In the rows, 128 means zero.
Each path is a new rotation, seen through one point. The rows after it are directions, each followed by how far the rotation turns it, in degrees per step (0 if it stays put).
Each turn is a multiple of 5 degrees from 10 to 175, or 0.
Each row of a path follows its step; steps can be skipped.
Rotation 1:
step 0: [122 121 134 129 126 124 119 133 117 130 127 122 137 135 125 121 136 118
 142 133 130 139 120 127 119 125 113 119 128 123 126 115 131 127 129]
step 1: [120 131 124 126 131 134 126 121 127 136 132 123 125 127 133 121 122 115
 130 138 118 131 130 134 144 117 133 119 138 129 142 119 132 125 134]
step 2: [131 127 129 125 145 136 125 132 139 123 132 132 122 124 146 122 116 131
 125 129 119 130 128 127 133 127 118 138 117 124 125 118 127 127 131]
step 4: [116 121 124 121 130 123 140 130 118 129 129 120 145 134 127 132 137 131
 132 129 115 124 124 119 125 109 127 126 127 123 132 126 131 123 127]
step 5: [115 126 116 128 129 125 129 126 123 133 125 131 124 120 123 135 116 125
 120 140 121 142 130 138 125 118 135 133 122 118 127 118 127 135 133]
step 6: [136 121 128 132 130 129 124 133 145 131 118 138 135 121 136 120 127 127
 129 131 126 136 121 132 126 119 121 130 138 127 120 120 129 146 123]
step 7: [136 131 124 132 138 120 129 127 128 127 137 131 137 143 135 132 130 115
 130 123 130 136 126 125 125 127 115 123 144 120 140 123 125 124 123]
step 8: [126 119 126 129 137 121 129 131 109 123 139 114 131 131 133 113 123 124
 128 132 120 130 134 123 141 125 135 135 133 120 125 125 132 129 128]
step 10: [121 138 132 122 130 117 120 143 129 129 120 135 138 139 140 134 126 137
 136 119 128 134 125 127 122 122 120 132 127 128 120 125 130 137 129]
[126 129 126 132 127 128 129 129 127 125 124 123 124 127 128 128 126 128
 127 130 125 130 123 129 131 126 131 127 128 131 128 127 128 126 129]  95
[129 124 129 133 124 128 131 127 126 126 127 130 129 128 126 130 125 124
 127 127 130 125 128 128 129 128 126 128 131 124 127 126 127 132 128]  45
Rotation 2:
step 0: [127 128 128 119 126 126 124 135 134 130 138 129 134 141 117 132 135 136
 134 129 136 126 126 132 125 125 126 132 123 114 126 134 134 141 125]
step 1: [129 133 119 117 130 120 131 133 126 128 130 139 130 132 115 138 130 130
 128 133 133 136 137 131 123 121 125 128 129 125 115 124 126 129 135]
step 2: [119 139 127 125 136 125 130 132 124 125 134 137 125 124 132 128 126 124
 131 136 133 125 126 123 112 121 137 117 135 127 121 126 124 130 135]
step 3: [119 135 123 128 123 135 123 136 127 132 135 132 125 121 132 138 123 136
 127 140 130 116 127 126 119 131 133 125 127 136 130 134 128 137 122]
step 4: [123 136 127 117 125 136 126 142 132 136 127 123 129 133 126 136 119 134
 127 125 136 122 128 135 133 136 136 130 121 127 120 136 129 125 130]
step 5: [123 141 133 118 120 116 130 138 128 126 127 129 132 138 125 128 132 132
 133 124 131 125 126 136 130 124 138 134 127 114 124 127 128 134 124]
step 7: [112 138 124 126 128 130 128 132 124 129 133 134 123 126 138 126 127 125
 128 124 127 132 124 119 127 126 141 119 127 140 123 127 131 128 136]
step 9: [127 133 124 124 112 127 133 130 134 131 130 126 128 136 128 137 122 125
 120 117 137 127 130 142 135 133 129 132 129 127 124 140 131 125 132]
step 12: [119 126 117 129 128 141 123 127 127 129 139 128 133 136 138 127 132 127
 126 119 132 135 123 122 123 129 131 118 124 138 126 134 136 130 134]
[127 126 131 127 127 128 130 127 122 127 129 127 125 127 128 127 130 127
 127 129 130 126 127 132 125 126 127 126 126 132 126 122 129 128 129]  80
[126 126 131 125 127 123 129 128 129 132 128 126 128 131 127 127 128 128
 126 128 125 130 131 130 127 127 126 130 133 127 124 129 127 129 127]  80
[127 129 129 123 129 128 127 132 128 129 127 129 126 125 126 128 125 128
 129 134 128 125 130 126 127 125 131 129 125 125 126 128 130 128 127]  20
[127 126 124 129 129 126 128 129 125 125 129 125 129 133 125 128 131 130
 131 129 125 130 125 126 131 128 129 127 126 126 124 127 131 126 124]  65
Rotation 3:
step 1: [125 127 132 129 122 135 130 142 130 119 135 134 136 133 118 117 129 127
 118 124 115 118 131 123 130 124 131 137 131 129 136 140 129 132 133]
step 2: [123 125 133 116 124 135 135 135 134 125 117 121 123 132 135 118 125 138
 133 123 128 132 113 132 119 130 132 121 133 120 126 121 135 121 120]
step 3: [122 142 125 124 132 123 126 127 133 125 132 128 125 123 123 145 129 129
 131 126 141 113 134 129 118 123 124 124 118 120 126 126 123 128 118]
step 5: [134 120 134 130 131 137 127 132 124 125 125 136 119 143 126 113 119 126
 124 125 128 123 128 123 130 123 140 116 115 134 129 132 128 123 129]
step 6: [125 134 127 123 116 136 124 137 130 138 122 140 132 120 122 131 136 136
 129 127 128 120 118 127 128 127 123 119 129 118 121 123 143 132 133]
step 8: [122 124 132 120 130 143 131 125 123 133 135 124 135 137 126 136 122 122
 125 136 129 129 137 133 123 123 124 136 119 139 138 141 130 126 119]
step 9: [130 138 135 128 120 122 138 129 128 121 113 129 128 135 127 120 129 131
 133 126 124 131 132 125 140 123 132 117 129 122 130 146 138 123 131]
step 11: [121 127 120 113 126 128 130 136 132 120 131 132 128 123 128 146 120 127
 115 129 127 134 122 122 122 127 132 141 123 121 127 126 126 122 133]
step 12: [127 132 129 119 131 129 126 118 129 117 127 123 120 137 130 122 124 123
 131 137 116 119 135 125 124 126 130 129 125 137 123 129 143 133 114]
[126 126 126 127 130 133 131 127 128 128 129 126 128 127 128 126 126 128
 127 127 122 127 133 126 132 127 130 131 127 130 130 127 129 125 129]  100
[128 129 129 127 130 133 127 132 133 130 131 131 124 126 129 127 128 126
 128 128 132 127 130 131 130 129 126 128 125 130 128 129 125 129 126]  145
Rotation 4:
step 0: [135 141 119 119 128 137 130 119 120 133 130 125 122 126 128 132 122 121
 129 123 121 123 125 119 119 132 126 123 126 127 132 120 129 144 140]
step 1: [127 137 117 115 119 129 132 129 131 130 134 120 136 140 133 129 129 117
 126 112 132 118 123 119 131 134 127 134 128 131 135 129 129 131 123]
step 2: [140 126 125 115 122 136 124 125 117 117 125 127 134 131 142 125 128 112
 134 123 127 126 135 127 121 124 135 126 129 125 132 135 137 133 130]
step 5: [128 136 124 119 134 127 125 113 126 125 122 127 127 129 121 121 118 122
 121 127 137 127 116 126 127 140 123 116 136 132 139 131 126 128 133]
step 6: [136 128 118 116 130 141 118 124 128 137 135 126 136 135 115 123 132 122
 132 118 134 130 132 130 128 133 123 122 125 139 130 128 134 126 134]
step 8: [131 139 128 118 121 131 130 132 134 122 142 128 135 133 132 137 125 124
 126 113 131 124 128 122 122 131 123 130 113 134 141 125 132 133 126]
step 9: [143 129 122 122 124 130 126 121 130 121 131 120 124 125 145 123 125 108
 128 128 129 123 124 124 119 131 128 126 120 122 131 137 126 135 127]
step 11: [129 123 134 112 136 133 114 121 126 123 130 127 130 126 124 115 132 121
 135 134 142 130 129 119 123 130 138 129 121 126 130 132 130 136 136]
step 12: [126 132 137 113 130 124 124 120 123 129 125 125 127 127 122 125 114 126
 129 122 128 129 120 120 130 137 126 120 125 139 138 120 119 132 140]
[131 128 127 126 128 128 125 127 123 129 124 124 125 124 131 132 129 128
 129 134 128 128 129 131 128 129 128 128 128 126 129 128 129 129 131]  155
[130 129 125 132 123 129 126 129 130 128 134 127 125 126 126 126 129 128
 127 129 127 126 129 128 127 127 127 130 128 127 133 127 128 132 128]  40
[129 128 124 127 127 126 132 130 128 132 127 125 131 128 126 126 125 132
 130 129 131 124 128 127 125 125 127 127 128 130 128 127 129 127 133]  55
[130 126 122 127 127 127 129 125 129 130 126 128 129 128 127 127 129 127
 130 128 131 129 127 128 130 127 127 127 135 129 127 131 130 131 122]  85
Rotation 5:
step 1: [128 138 127 132 122 126 129 133 140 131 121 141 128 129 118 128 133 132
 127 123 124 135 123 121 128 126 125 130 138 122 129 123 131 123 139]
step 2: [142 135 122 130 132 123 129 127 134 131 125 131 128 135 131 136 132 118
 130 116 127 133 123 138 138 121 127 130 129 130 130 118 128 131 126]
step 3: [126 134 124 115 117 133 125 126 123 126 126 127 125 130 117 141 133 121
 126 128 136 130 128 136 138 125 135 134 135 129 124 132 130 128 130]
step 4: [131 131 123 120 135 122 127 127 129 127 135 131 126 110 125 134 126 129
 127 128 137 126 125 140 126 129 128 136 127 119 128 128 139 132 125]
step 6: [130 122 125 131 133 117 127 121 131 131 116 127 131 114 118 122 137 124
 122 128 121 120 127 127 127 124 128 123 127 133 128 139 125 129 129]
step 8: [119 126 133 134 133 119 131 136 126 125 122 139 136 133 121 135 123 128
 129 121 128 123 117 119 132 120 126 134 136 125 126 130 126 131 133]
step 9: [129 137 132 133 131 127 130 131 131 119 133 122 127 128 135 138 130 125
 129 122 121 124 126 131 135 122 125 131 134 132 121 123 121 147 124]
step 10: [124 133 130 117 124 131 129 134 131 131 129 120 129 128 124 141 123 127
 120 129 120 134 132 125 127 130 135 141 131 132 128 138 129 136 135]
step 12: [118 128 127 134 132 134 128 129 119 142 132 120 131 130 127 126 135 134
 124 127 124 128 134 132 127 125 131 124 139 133 120 134 139 123 125]
[129 132 125 125 128 127 130 131 127 129 133 125 129 128 129 129 129 127
 125 125 128 134 125 129 130 130 131 126 129 127 126 128 128 125 128]  45
[129 125 126 128 126 132 128 128 130 128 129 128 127 125 127 128 126 134
 120 127 125 131 128 128 127 126 126 126 125 127 128 129 127 129 127]  65
[129 128 131 131 127 126 135 125 129 127 128 132 131 127 126 127 128 130
 130 127 126 130 126 128 126 127 130 123 129 132 127 128 127 124 127]  55
Rotation 6:
step 0: [129 128 129 129 135 136 126 123 129 142 131 125 145 129 131 120 119 136
 134 123 131 128 137 126 123 128 133 133 137 133 132 130 123 128 144]
step 1: [131 129 132 127 126 135 130 127 133 124 122 131 144 127 126 123 121 115
 140 123 135 127 134 127 138 126 137 136 143 122 123 129 125 126 132]
step 3: [126 126 124 131 137 130 126 127 122 134 123 122 138 133 129 123 122 135
 122 132 137 134 134 127 133 121 131 131 135 125 115 123 133 125 149]
step 4: [124 127 126 129 131 141 131 128 121 133 125 115 133 127 130 117 114 115
 131 128 129 125 139 133 129 127 127 136 136 129 117 132 120 122 133]
step 5: [134 128 134 114 130 136 134 138 122 130 124 131 137 131 127 131 125 114
 133 124 133 131 138 129 130 127 115 126 131 121 119 122 124 126 136]
step 8: [133 133 132 123 132 128 135 134 128 132 131 127 147 127 120 122 123 121
 140 122 126 119 131 133 135 130 123 136 128 125 127 130 118 120 138]
step 9: [138 128 143 126 130 136 136 119 130 141 131 134 135 131 131 128 132 126
 144 124 134 135 136 133 137 123 129 127 127 124 125 127 131 127 138]
step 11: [126 125 129 133 140 137 125 135 126 137 126 126 139 129 127 125 118 125
 136 122 131 127 138 124 126 131 137 141 129 133 129 133 122 122 143]
step 12: [140 133 134 128 134 135 130 126 129 123 117 125 138 132 129 127 125 118
 138 127 137 133 137 124 137 128 126 137 134 118 120 132 129 130 137]
[131 129 128 125 133 127 130 131 129 126 128 130 126 127 127 128 131 129
 130 129 128 132 131 129 130 132 125 131 125 129 127 129 131 128 127]  110
[127 126 127 129 128 129 124 128 129 125 129 124 129 129 128 124 129 131
 128 131 128 127 131 131 123 129 129 131 128 129 131 124 128 124 130]  100
[125 130 128 130 129 126 128 128 127 126 128 130 129 131 131 130 128 127
 133 128 132 126 128 129 128 127 133 131 128 133 126 128 132 130 128]  40
Rotation 7:
step 0: [135 133 130 137 129 122 137 124 120 137 118 125 126 116 120 122 121 130
 133 131 131 124 126 127 114 133 129 136 130 125 125 134 129 120 120]
step 1: [133 132 141 132 135 124 125 127 126 131 127 126 129 119 134 123 124 135
 129 128 125 123 129 136 121 128 139 119 139 120 126 120 142 125 123]
step 2: [125 136 131 129 142 137 129 114 130 119 123 132 141 131 132 128 122 126
 126 127 129 128 125 135 127 122 143 131 131 128 131 125 129 123 123]
step 3: [123 133 124 136 142 127 129 116 124 133 124 131 133 128 126 125 127 131
 131 121 139 132 135 122 112 129 129 142 128 130 128 131 128 130 128]
step 4: [121 137 127 135 133 124 125 122 121 133 126 116 124 124 141 123 134 143
 126 125 124 130 132 126 124 135 130 129 139 122 127 130 134 130 132]
step 7: [129 127 117 128 136 119 128 123 120 119 119 112 131 125 132 133 132 130
 131 127 132 123 126 125 125 136 128 122 138 127 130 134 143 127 129]
step 9: [125 130 124 138 138 122 127 128 126 129 124 130 130 119 131 114 112 124
 138 131 125 125 121 132 126 128 126 134 120 122 118 124 132 125 124]
step 10: [132 138 131 123 136 119 121 124 123 131 116 120 134 127 135 134 119 121
 141 128 130 128 125 127 123 134 134 124 136 126 123 120 132 124 130]
step 11: [122 133 128 137 128 126 128 112 120 124 130 129 144 131 132 133 125 132
 128 131 135 123 133 126 125 121 133 121 136 125 128 117 127 123 136]
[130 127 127 129 128 131 129 129 126 126 130 126 131 131 132 128 129 128
 126 126 124 125 132 132 129 128 130 124 129 127 128 127 124 125 128]  115
[128 128 130 131 124 130 127 129 130 122 128 128 128 127 128 127 126 132
 125 128 130 128 128 128 133 125 131 129 128 126 129 123 130 129 130]  110
[128 125 129 126 131 127 126 124 127 123 131 129 130 130 127 132 129 125
 127 128 132 127 129 129 127 124 129 126 128 131 132 129 131 129 127]  80
[131 127 128 126 127 127 125 128 127 127 127 131 133 122 126 128 125 129
 130 132 127 127 130 129 130 131 128 128 129 131 125 127 128 126 125]  40
